(in the rows, 100 means zero)
The rows of T fall into 5 groups, and each row is roughly a mix of its group's hidden directions.
T (185 x 10):
115  112  89  113  105  140  101  93  101  70
93  106  76  107  85  66  87  70  100  93
85  75  127  85  105  101  88  97  72  122
119  85  108  70  107  103  81  81  70  109
106  88  103  110  107  136  81  85  70  90
103  103  90  120  118  89  105  54  91  110
108  125  126  113  81  118  94  89  130  103
101  89  115  87  87  83  74  117  68  118
81  107  101  109  104  90  111  123  87  143
90  90  82  85  98  67  103  122  70  101
88  83  104  115  125  88  104  59  93  106
106  83  89  111  103  87  83  93  57  82
92  80  82  84  72  126  117  98  90  119
121  84  98  135  94  127  88  116  109  108
101  90  110  71  114  127  114  123  106  123
74  96  132  103  75  85  122  106  92  96
94  103  133  139  99  103  122  91  105  94
121  131  77  101  87  93  103  68  100  108
87  122  79  82  83  96  102  98  62  99
122  86  112  87  121  135  82  100  90  87
106  133  69  86  97  91  111  85  78  106
107  103  110  71  110  82  99  81  135  85
84  113  110  72  112  72  108  91  128  92
96  89  98  90  145  121  105  102  107  122
116  92  96  101  85  101  82  138  93  71
78  110  87  127  104  114  112  68  110  85
87  102  118  142  101  83  111  76  96  97
107  110  116  109  117  86  96  62  88  74
71  99  106  81  123  78  119  103  124  107
115  84  67  82  82  92  88  118  78  92
100  67  91  109  124  86  121  85  103  77
100  123  97  121  85  93  92  121  135  116
107  72  95  81  124  74  76  104  112  95
95  78  112  104  128  114  94  128  107  74
78  82  114  97  73  77  103  127  101  115
104  86  114  82  90  92  83  120  67  124
108  95  105  128  115  83  94  74  75  77
111  86  85  75  64  83  116  86  101  93
95  127  125  102  92  101  83  105  126  72
93  93  96  135  88  117  96  74  76  86
105  102  126  133  112  111  125  95  82  115
113  96  84  86  139  122  100  90  121  109
105  78  125  97  108  85  86  110  130  75
129  121  95  99  88  124  97  81  74  88
114  119  90  118  96  106  108  138  124  109
137  97  98  110  119  118  95  95  70  111
128  103  68  109  107  122  77  99  84  103
118  122  94  112  116  129  99  84  91  72
109  116  87  116  101  94  115  93  138  72
82  110  112  89  87  68  125  114  122  106
72  98  119  101  92  58  90  89  97  109
112  106  83  67  98  118  98  134  111  109
96  103  101  83  89  98  77  120  64  124
106  88  80  128  87  124  94  105  78  124
87  72  87  136  118  114  96  88  101  90
118  102  128  87  108  139  109  82  106  101
105  103  123  104  65  71  108  104  122  95
114  103  114  120  104  113  83  99  101  56
95  88  104  121  113  83  100  58  80  97
101  95  106  138  118  117  101  73  114  85
73  99  118  81  104  122  94  102  69  117
93  98  115  126  94  93  88  131  133  102
84  132  109  99  69  102  78  114  102  115
118  72  85  64  110  86  100  89  110  90
77  93  107  80  113  69  90  94  110  129
124  85  113  87  86  116  112  86  111  65
71  87  120  98  86  75  93  130  102  105
103  128  104  75  109  79  114  95  133  95
94  111  67  112  95  66  79  87  91  95
79  127  106  104  127  91  90  112  80  76
78  104  111  83  95  76  78  91  134  108
103  53  102  88  99  120  95  108  118  105
82  68  97  68  119  82  89  103  102  107
104  109  85  128  90  129  126  91  98  80
99  117  68  93  82  97  107  95  69  121
60  112  103  91  81  120  81  113  108  90
125  115  71  113  107  128  89  96  101  80
96  103  91  100  56  70  98  102  104  83
115  77  105  121  109  117  91  101  139  109
71  103  81  108  92  135  91  114  121  99
127  83  77  92  109  138  108  107  99  95
97  121  88  79  78  81  91  118  77  79
85  108  108  88  80  87  75  117  67  114
83  60  72  101  119  108  106  104  98  92
108  97  87  52  78  103  92  93  110  100
94  109  76  129  94  69  96  119  82  104
76  93  133  78  111  78  102  96  121  101
112  65  114  125  95  109  81  118  94  87
89  117  79  120  95  72  101  83  128  91
104  105  82  129  85  117  100  94  86  136
133  87  79  70  96  94  99  84  84  89
101  85  111  120  134  116  102  128  99  82
101  87  99  118  139  117  107  71  107  93
123  81  86  88  84  100  101  71  121  122
73  79  122  102  127  87  116  120  107  97
118  112  86  105  134  112  84  96  89  70
123  129  71  97  83  100  103  74  99  107
92  133  82  83  130  95  98  90  81  89
126  119  85  103  87  59  103  101  98  110
95  99  113  88  105  74  80  83  139  108
113  70  112  79  82  82  119  105  124  104
106  142  121  103  95  119  86  83  108  101
134  122  102  106  115  134  98  92  89  102
110  85  112  82  90  80  81  123  76  122
98  116  76  107  88  106  107  77  84  137
67  94  124  115  114  101  102  131  105  88
116  89  125  86  116  126  79  100  95  75
81  89  109  85  72  91  117  95  115  133
105  83  87  98  71  136  120  101  96  114
58  102  89  114  105  113  99  98  129  91
100  88  70  65  101  86  77  90  87  104
82  95  87  85  81  140  119  100  92  112
122  124  88  103  126  120  94  75  107  85
112  139  126  90  97  110  84  80  100  108
91  66  96  97  106  84  91  108  82  135
117  134  67  91  105  99  106  84  83  97
76  138  116  93  90  99  97  96  128  107
109  145  91  103  113  73  98  93  92  93
71  102  74  97  96  133  94  117  117  98
67  80  96  89  107  82  90  116  128  88
81  70  82  72  107  83  91  121  107  96
111  122  120  112  80  128  91  89  127  95
88  126  95  122  86  94  98  118  128  124
92  113  87  118  111  120  120  77  125  78
98  91  96  73  81  87  79  116  70  116
103  97  90  103  102  115  61  93  65  107
87  112  76  121  107  123  97  129  93  120
89  103  95  135  85  118  108  78  87  77
129  92  98  92  127  89  107  87  66  93
83  92  119  75  104  82  72  105  82  122
126  80  66  100  87  103  98  94  79  120
76  128  102  101  124  92  96  107  71  81
115  89  123  102  109  127  99  131  94  76
88  84  108  133  109  129  103  94  81  118
119  96  64  78  105  122  114  89  87  108
74  132  111  129  91  109  101  116  104  113
103  116  90  107  80  82  109  81  76  133
115  86  69  63  94  81  95  103  104  93
128  86  97  113  71  86  91  81  121  113
66  110  94  92  112  80  119  122  116  116
75  139  101  88  105  109  98  111  113  123
71  126  120  95  84  98  88  94  127  112
89  109  75  113  123  81  84  68  102  107
112  77  113  138  71  99  98  104  88  97
99  134  114  125  120  102  89  92  97  74
85  79  102  68  117  71  97  115  108  111
71  118  73  105  112  117  86  117  82  108
83  82  120  98  132  91  129  110  88  97
98  88  91  130  83  110  88  135  84  108
93  92  77  68  107  98  76  103  124  82
107  121  110  73  100  102  100  80  80  67
101  135  109  73  69  105  89  110  105  99
114  113  91  110  131  101  82  111  85  67
127  119  129  83  90  77  98  92  88  114
105  96  94  99  64  75  116  69  94  97
130  114  115  123  104  129  111  112  86  91
93  86  110  112  126  114  110  138  115  88
128  117  99  129  103  114  119  118  80  106
108  122  90  106  132  98  82  105  84  69
111  56  89  107  117  92  102  100  76  111
105  112  76  126  98  80  108  118  75  120
121  133  92  125  106  97  92  106  85  75
89  96  83  100  136  99  110  84  105  133
109  102  109  117  110  116  108  61  115  125
96  138  114  117  76  77  106  103  108  107
106  102  99  125  107  113  105  109  141  124
107  60  89  92  127  84  116  94  89  99
124  132  77  100  86  74  107  90  95  109
101  114  85  103  75  77  113  82  84  130
88  64  75  108  116  85  104  109  77  95
105  109  122  103  53  95  101  108  91  85
128  89  111  77  96  90  85  131  86  112
109  86  116  80  101  108  73  115  66  113
119  116  112  76  81  80  93  114  78  119
83  104  114  81  105  66  98  104  134  93
131  84  69  99  107  101  77  85  90  85
94  108  96  111  104  106  140  92  133  88
77  93  125  83  123  122  122  89  113  100
117  105  115  116  120  61  82  103  109  87
107  111  76  123  109  131  110  81  109  79
80  85  76  92  91  67  98  127  97  107
96  102  95  106  121  105  126  81  139  89
88  85  101  117  119  81  98  60  84  103
104  85  79  128  91  123  93  101  101  133
110  103  97  126  109  87  90  84  65  74

Each list below has two rows that fit no group; the rest each fit one group, if only roughly. Name those rows in the order they come.
  * Z_269: 97  93  71  107  85  89  115  106  87  139
  * Z_436: 99  105  87  123  99  81  89  57  98  87
  * Z_615: 91  136  102  94  135  98  90  92  105  80
  * Z_121: 108  94  93  59  101  102  68  90  93  86
  * Z_283: 126  121  62  108  96  86  84  109  102  106
  * Z_76: 72  90  117  109  126  125  111  78  95  106
  * Z_989: 66  101  134  98  111  83  97  88  115  111
  * Z_928: 100  124  104  118  82  91  91  138  117  89
  * Z_316: 103  113  106  124  88  92  118  60  90  113
  * Z_694: 94  68  110  103  125  71  119  85  104  101
  * Z_184: 109  81  120  93  115  130  78  91  74  97
  * Z_711: 102  108  100  105  126  55  95  97  111  82
  * Z_292: 98  133  125  94  124  90  86  91  102  77
  * Z_723: 108  86  121  100  112  96  91  97  145  85
  * Z_321: 62  131  120  84  111  100  106  103  106  103
 -> Z_711, Z_292
  * Z_642: 111  111  144  117  98  124  102  93  97  87
  * Z_72: 120  92  107  79  117  106  91  139  90  84
  * Z_95: 75  102  70  109  108  103  82  101  71  79
  * Z_823: 117  98  122  79  103  131  90  119  85  81
  * Z_491: 113  119  116  130  103  105  105  62  89  99
  * Z_202: 97  118  102  116  76  77  120  130  91  111
  * Z_215: 81  93  66  98  98  70  109  107  76  110
  * Z_512: 88  139  107  121  94  120  111  108  79  95
  * Z_561: 119  124  86  106  69  82  84  112  117  111
  * Z_555: 101  114  73  101  104  84  72  73  106  78
 -> Z_72, Z_215
  * Z_798: 91  114  117  121  86  104  74  130  99  79
  * Z_636: 66  123  111  99  131  105  92  117  97  108
  * Z_265: 99  115  101  102  131  122  109  70  111  79
  * Z_278: 59  113  93  98  93  101  106  117  131  95
  * Z_230: 108  120  122  107  58  95  93  102  119  94
  * Z_228: 122  122  109  95  113  137  109  97  99  123
  * Z_947: 115  62  93  105  70  94  107  108  90  119
  * Z_548: 115  128  103  73  73  85  115  94  89  114
  * Z_201: 105  79  86  88  125  79  104  96  64  96
  * Z_774: 122  90  123  75  107  121  85  123  87  91
 -> Z_636, Z_548
  * Z_706: 88  95  102  105  66  84  101  90  139  98
  * Z_186: 142  110  87  89  90  100  93  85  126  101
  * Z_731: 86  101  94  130  104  67  115  79  97  117
  * Z_784: 91  65  96  124  111  114  96  101  119  125
  * Z_801: 102  126  100  101  137  103  82  82  106  77
  * Z_65: 122  70  98  129  112  87  109  86  81  94
  * Z_443: 127  91  130  86  96  92  115  97  128  115
  * Z_735: 126  95  112  88  120  102  90  103  85  60
  * Z_180: 112  70  83  89  120  108  71  87  98  83
  * Z_45: 111  125  119  92  110  99  103  75  136  98
  * Z_609: 93  83  102  100  70  64  113  116  117  95
  * Z_138: 98  123  78  110  82  68  111  102  125  97
 -> Z_706, Z_735
  * Z_397: 115  106  125  112  90  122  109  107  114  64
  * Z_307: 101  93  109  87  137  81  82  92  127  94
  * Z_799: 110  105  101  81  61  89  108  71  88  108
  * Z_933: 96  126  68  111  113  104  100  80  78  118
  * Z_2: 97  128  116  91  88  130  93  90  130  102
  * Z_492: 100  143  115  97  86  100  85  110  94  125
  * Z_987: 74  81  99  84  93  113  93  138  89  88
  * Z_900: 139  93  95  87  92  101  91  133  86  110
  * Z_20: 126  78  95  98  128  126  116  85  108  105
  * Z_634: 89  107  63  93  94  87  115  107  88  132
  * Z_453: 106  120  131  98  114  81  96  117  79  77
  * Z_335: 128  93  119  73  99  103  93  134  92  98
 -> Z_933, Z_453
  * Z_313: 100  137  110  99  132  115  97  80  105  108
  * Z_404: 110  102  96  112  98  92  92  75  144  85
  * Z_841: 91  117  110  111  73  117  113  112  86  134
  * Z_508: 68  125  94  107  76  86  81  116  88  95
  * Z_549: 128  108  117  97  106  98  101  68  133  98
  * Z_163: 108  111  105  119  72  80  117  69  90  110
  * Z_159: 79  80  90  107  125  79  115  77  99  121
  * Z_55: 96  104  107  115  133  90  99  125  73  81
  * Z_253: 91  138  99  92  125  72  93  92  91  91
  * Z_274: 77  101  95  82  112  82  74  93  93  133
  * Z_88: 84  100  74  119  133  82  84  94  113  92
  * Z_308: 132  119  114  85  110  129  110  95  114  114
  * Z_327: 60  127  101  81  102  102  94  110  117  110
 -> Z_404, Z_841
  * Z_720: 123  95  91  111  130  104  87  126  95  74
  * Z_423: 95  68  87  106  74  79  98  124  83  97
  * Z_229: 78  107  101  120  132  103  96  126  79  90
  * Z_999: 126  115  96  101  91  118  84  64  118  100
  * Z_768: 125  91  127  74  77  98  103  123  107  101
  * Z_863: 73  127  103  86  105  121  100  101  130  116
  * Z_325: 92  105  92  119  103  81  112  94  73  138
  * Z_124: 73  77  91  118  89  66  89  105  88  92
  * Z_818: 135  112  82  113  102  113  105  112  115  71
  * Z_754: 92  117  63  128  98  85  108  88  114  109
  * Z_108: 113  72  88  108  66  118  113  112  100  116
  * Z_295: 115  104  113  76  62  104  109  79  90  113
  * Z_353: 83  124  97  94  99  71  112  131  120  99
 -> Z_229, Z_768
  * Z_541: 125  97  127  93  83  125  117  99  101  75
  * Z_304: 98  121  127  89  95  136  117  84  112  100
  * Z_235: 94  135  109  119  108  98  105  125  79  81
  * Z_463: 111  129  133  91  104  96  107  80  126  100
  * Z_148: 111  79  100  111  78  124  99  112  75  127
  * Z_94: 100  103  102  105  67  83  98  72  118  126
  * Z_59: 114  96  77  78  87  65  94  119  117  99
  * Z_233: 94  118  114  88  99  89  87  123  129  70
  * Z_490: 123  116  55  105  112  104  90  96  111  104
  * Z_369: 112  94  105  74  131  135  97  94  109  96
  * Z_357: 94  103  114  120  98  99  127  122  80  131
  * Z_956: 100  97  84  84  71  76  110  66  106  96
 -> Z_304, Z_148
  * Z_596: 99  124  92  107  60  84  89  122  103  89
  * Z_566: 117  83  83  117  97  114  99  82  86  137
  * Z_539: 78  87  99  97  133  66  101  115  110  104
  * Z_893: 77  78  143  83  102  97  109  97  96  93
  * Z_289: 87  93  112  110  123  96  79  66  117  82
  * Z_363: 81  113  90  89  98  80  112  104  57  109
  * Z_376: 91  72  88  95  71  123  106  124  85  105
  * Z_355: 85  72  91  103  128  86  114  80  98  124
  * Z_125: 101  119  81  116  82  62  90  97  117  92
  * Z_786: 141  106  83  103  88  99  86  126  87  92
  * Z_268: 112  77  96  100  75  135  107  91  116  116
  * Z_320: 65  83  127  86  115  93  107  81  97  112
  * Z_946: 53  103  105  103  97  118  104  105  124  97
  * Z_78: 140  103  75  114  84  103  89  113  95  86
 -> Z_539, Z_946
  * Z_342: 113  97  120  103  119  101  112  63  120  81
  * Z_271: 109  81  91  79  80  95  133  76  102  112
  * Z_931: 110  74  78  94  127  125  79  98  88  102
  * Z_32: 83  86  110  100  110  59  113  87  114  82
  * Z_533: 115  107  85  99  73  94  116  130  80  121
  * Z_530: 123  105  96  106  137  111  82  109  107  74
  * Z_903: 136  75  81  120  80  109  104  100  93  100
  * Z_440: 76  101  79  106  120  103  79  91  72  80
  * Z_157: 81  123  101  115  99  98  111  144  106  103
  * Z_579: 79  68  84  125  106  84  109  89  84  113
 -> Z_931, Z_579
  * Z_834: 123  84  118  72  110  121  90  124  87  97
  * Z_160: 88  108  98  109  93  90  97  153  103  100
  * Z_284: 114  64  90  105  66  100  105  114  96  115
  * Z_470: 88  110  74  115  100  80  130  92  117  79
  * Z_781: 115  79  124  99  82  63  91  114  98  96
  * Z_493: 98  134  125  112  98  92  102  120  130  98
  * Z_575: 100  94  94  94  112  137  92  96  68  121
  * Z_462: 91  84  130  112  71  88  97  108  72  97
  * Z_454: 116  83  118  81  93  110  81  136  97  113
  * Z_868: 136  75  86  125  87  97  94  100  83  94
  * Z_705: 67  112  86  113  75  84  80  117  93  100
  * Z_675: 106  96  113  101  127  84  119  67  111  79
  * Z_107: 93  109  87  82  105  99  109  66  133  117
 -> Z_470, Z_454
